128 stands for zero in the data rows.
The table, row by row:
"74 121 175 98 103 153 138 102 171 115 108 97 122 74 94 172 147"
"129 117 114 130 105 112 103 135 121 133 163 115 120 145 141 118 103"
"79 125 175 98 106 152 135 96 172 110 100 101 125 70 94 169 146"
"133 110 114 127 104 107 114 140 122 138 157 114 114 145 137 117 116"
"133 142 134 128 146 137 144 120 130 122 102 143 142 116 116 135 144"
"132 114 110 129 105 108 108 134 131 134 160 109 115 144 143 118 101"
"137 141 139 128 147 144 143 120 131 130 98 143 139 113 116 141 146"
"185 130 77 159 160 98 118 158 80 142 156 167 126 195 163 75 104"
"132 143 143 124 141 145 137 118 129 126 98 135 148 118 124 136 146"
"122 114 111 126 108 112 114 143 126 136 153 117 113 149 133 119 107"
"76 126 175 99 100 159 137 100 173 109 100 91 120 68 98 166 148"
"129 118 108 131 108 115 114 137 130 126 159 112 114 143 139 111 104"
"133 137 133 130 145 139 143 125 129 123 96 145 145 119 122 133 153"
"130 134 139 126 154 135 144 124 126 126 100 144 141 114 128 136 154"
"181 128 77 163 160 101 114 158 79 154 156 164 131 199 166 76 106"
"133 143 141 133 148 140 141 116 127 124 96 144 142 116 123 135 139"
"138 138 134 126 149 143 139 123 131 123 105 145 147 119 119 141 150"
"80 125 172 95 99 155 136 100 171 114 109 97 122 67 100 168 147"
"128 123 113 132 109 112 117 140 131 131 160 117 122 140 147 117 108"
"186 134 82 160 156 95 122 163 84 152 158 160 131 188 160 82 96"
"132 137 135 130 147 133 141 120 127 126 102 144 140 115 119 135 152"
"186 135 84 161 154 105 115 162 83 149 158 159 129 190 163 80 109"
"121 119 117 129 105 107 110 141 123 133 160 118 114 150 144 114 104"
"130 118 114 130 107 106 114 135 122 139 157 115 117 146 142 115 104"
"183 136 87 163 161 103 115 154 84 151 158 165 129 187 161 80 103"
"86 128 174 99 101 152 142 92 172 113 106 98 130 79 101 166 146"
"137 143 134 127 152 142 142 113 126 121 103 149 138 116 123 134 144"
"75 119 172 93 104 154 137 102 176 114 110 103 124 73 103 159 146"
"181 128 78 162 164 99 118 152 79 145 164 164 131 185 160 84 104"
Each row is made from 2 hidden switches, each on (1) or off (0), listed from the one that spreads the rows most. All are off in the first row of the table.
Further rows, each followed by whether each switch is on (1) or off (0), in that order:
"183 134 84 162 158 98 120 160 80 151 158 163 125 192 165 79 107" 1 1
"130 122 111 134 106 106 113 134 122 135 163 115 114 144 144 113 106" 1 0
"139 140 138 129 148 145 145 119 129 125 102 147 146 115 123 135 146" 0 1
"129 118 113 130 110 116 113 136 123 134 164 112 112 145 138 112 111" 1 0
"123 113 113 133 108 109 116 140 120 137 162 111 119 151 140 118 112" 1 0
"131 141 134 128 150 142 147 122 122 120 102 143 144 117 124 134 148" 0 1
"71 121 180 97 97 157 131 96 174 110 100 94 121 79 104 165 145" 0 0
"79 121 174 97 98 152 129 98 171 108 107 94 124 68 95 161 150" 0 0
"79 125 170 101 99 154 137 96 167 114 104 92 122 69 99 169 147" 0 0
"129 141 138 132 143 141 145 116 128 123 101 148 139 123 115 136 143" 0 1
"187 131 80 163 158 98 121 157 79 148 157 164 128 190 170 86 105" 1 1
"78 125 172 93 100 149 136 105 173 110 108 95 123 70 99 172 152" 0 0
"127 115 118 134 106 109 112 133 130 135 161 113 112 139 139 113 110" 1 0
"72 122 175 96 98 156 140 101 169 106 102 89 126 71 93 165 147" 0 0
"185 131 76 157 158 95 116 161 80 145 159 165 129 191 161 83 104" 1 1
"185 133 75 162 160 102 108 160 76 146 158 162 124 193 164 76 108" 1 1
"82 123 172 97 95 149 134 100 169 106 99 96 127 73 97 171 149" 0 0
"78 123 170 104 103 157 129 101 166 113 103 93 120 64 93 162 140" 0 0
"129 134 138 126 147 148 137 118 128 125 101 139 135 121 118 142 150" 0 1
"181 131 81 161 159 101 117 161 80 150 155 167 128 185 163 83 112" 1 1
"140 136 142 130 156 151 147 120 126 123 98 139 140 115 126 138 147" 0 1
